-.14, -.18, .16, .20, .17, -.46, .16
.05, .15, .12, -.23, .37, -.01, .07
.36, -.14, -.17, .12, .07, -.42, .29
.29, .02, -.35, .26, -.19, .25, -.12
-.03, .38, -.14, -.02, .14, -.18, .22
.15, -.40, -.24, .01, .22, -.34, -.07
.33, -.24, -.18, .13, .13, -.14, .02
-.17, -.23, .03, -.01, .29, -.08, .04
.15, -.12, -.12, -.03, .07, -.31, -.05
-.54, .08, .01, .51, -.31, -.29, .00
->
-.46, .16, -.14, -.18, .16, .20, .17
-.01, .07, .05, .15, .12, -.23, .37
-.42, .29, .36, -.14, -.17, .12, .07
.25, -.12, .29, .02, -.35, .26, -.19
-.18, .22, -.03, .38, -.14, -.02, .14
-.34, -.07, .15, -.40, -.24, .01, .22
-.14, .02, .33, -.24, -.18, .13, .13
-.08, .04, -.17, -.23, .03, -.01, .29
-.31, -.05, .15, -.12, -.12, -.03, .07
-.29, .00, -.54, .08, .01, .51, -.31

.30, .21, -.07, -.13, .36, -.05
-.02, -.34, .30, .18, -.38, -.05
.55, .05, .12, -.08, .36, -.17
->
.36, -.05, .30, .21, -.07, -.13
-.38, -.05, -.02, -.34, .30, .18
.36, -.17, .55, .05, .12, -.08

-.08, .05, .20, -.12, .16, .11, -.04
.07, .05, .44, -.04, .31, .08, -.32
-.13, .05, .06, -.04, .02, .08, -.08
-.06, -.08, .20, .16, .24, .04, -.06
-.03, .00, .06, -.04, .02, .05, -.04
-.03, .12, .03, .02, .02, .08, -.09
-.09, .17, -.02, -.19, .02, .11, -.04
-.01, .02, .06, -.02, .02, .03, -.04
-.03, .08, .00, -.04, .09, .08, -.04
-.03, .05, .03, -.04, -.04, -.01, -.03
-.03, .03, .01, -.04, .01, -.02, .14
->
.11, -.04, -.08, .05, .20, -.12, .16
.08, -.32, .07, .05, .44, -.04, .31
.08, -.08, -.13, .05, .06, -.04, .02
.04, -.06, -.06, -.08, .20, .16, .24
.05, -.04, -.03, .00, .06, -.04, .02
.08, -.09, -.03, .12, .03, .02, .02
.11, -.04, -.09, .17, -.02, -.19, .02
.03, -.04, -.01, .02, .06, -.02, .02
.08, -.04, -.03, .08, .00, -.04, .09
-.01, -.03, -.03, .05, .03, -.04, -.04
-.02, .14, -.03, .03, .01, -.04, .01

-.19, -.36, -.39, .00, .04
-.08, .33, -.27, -.17, -.43
.55, .44, .17, .29, .01
-.13, -.15, -.43, .12, .28
.18, .02, .01, -.21, .17
->
.00, .04, -.19, -.36, -.39
-.17, -.43, -.08, .33, -.27
.29, .01, .55, .44, .17
.12, .28, -.13, -.15, -.43
-.21, .17, .18, .02, .01

.42, -.34, .03, -.12, .05, -.17, .30, -.07, .00, .17, .35, .08, .23, -.11
-.18, .00, .25, .29, .30, .17, -.04, .24, .19, .01, -.44, .17, .09, .14
-.04, -.33, .15, .18, -.43, -.09, -.15, -.04, -.14, -.14, .15, .17, .05, -.02
-.30, .22, -.05, -.03, -.06, .18, -.26, -.15, -.04, -.08, -.24, -.15, -.18, -.14
.43, .27, -.30, -.06, -.25, -.11, .27, -.03, -.02, .20, .42, -.20, .02, -.16
->
.23, -.11, .42, -.34, .03, -.12, .05, -.17, .30, -.07, .00, .17, .35, .08
.09, .14, -.18, .00, .25, .29, .30, .17, -.04, .24, .19, .01, -.44, .17
.05, -.02, -.04, -.33, .15, .18, -.43, -.09, -.15, -.04, -.14, -.14, .15, .17
-.18, -.14, -.30, .22, -.05, -.03, -.06, .18, -.26, -.15, -.04, -.08, -.24, -.15
.02, -.16, .43, .27, -.30, -.06, -.25, -.11, .27, -.03, -.02, .20, .42, -.20

.09, .08, -.15, .00, -.10, .18, -.06, .00, .02, .13, -.09, -.20, -.12, .10
.29, .18, -.09, -.45, -.06, .10, -.25, -.45, -.14, .04, -.44, -.17, -.05, .06
-.13, .05, -.12, -.03, -.07, -.07, .07, -.03, .07, .16, -.01, .09, -.27, .07
.10, .01, .03, -.04, .09, .03, .32, -.04, -.05, .17, -.08, .00, .11, -.09
->
-.12, .10, .09, .08, -.15, .00, -.10, .18, -.06, .00, .02, .13, -.09, -.20
-.05, .06, .29, .18, -.09, -.45, -.06, .10, -.25, -.45, -.14, .04, -.44, -.17
-.27, .07, -.13, .05, -.12, -.03, -.07, -.07, .07, -.03, .07, .16, -.01, .09
.11, -.09, .10, .01, .03, -.04, .09, .03, .32, -.04, -.05, .17, -.08, .00

.20, -.06, -.13, -.02, -.09, -.31, .04, -.31, .27
-.04, -.07, -.26, -.18, .25, -.35, .09, -.13, -.02
.31, -.05, .03, -.23, -.08, -.37, .01, -.02, .12
-.23, -.09, .08, -.09, .18, .18, -.43, -.07, .10
-.47, .01, .18, -.07, .05, .17, -.15, -.07, -.06
.19, -.26, -.12, .25, .14, .22, .12, -.03, -.13
-.09, .24, .17, -.17, .05, .05, .30, -.08, .32
-.33, .12, .11, -.34, .19, -.10, -.14, .09, -.02
-.12, .16, .42, -.18, -.18, .01, .03, .17, -.03
.19, .05, .19, -.18, -.10, -.11, -.07, -.20, .38
->
-.31, .27, .20, -.06, -.13, -.02, -.09, -.31, .04
-.13, -.02, -.04, -.07, -.26, -.18, .25, -.35, .09
-.02, .12, .31, -.05, .03, -.23, -.08, -.37, .01
-.07, .10, -.23, -.09, .08, -.09, .18, .18, -.43
-.07, -.06, -.47, .01, .18, -.07, .05, .17, -.15
-.03, -.13, .19, -.26, -.12, .25, .14, .22, .12
-.08, .32, -.09, .24, .17, -.17, .05, .05, .30
.09, -.02, -.33, .12, .11, -.34, .19, -.10, -.14
.17, -.03, -.12, .16, .42, -.18, -.18, .01, .03
-.20, .38, .19, .05, .19, -.18, -.10, -.11, -.07
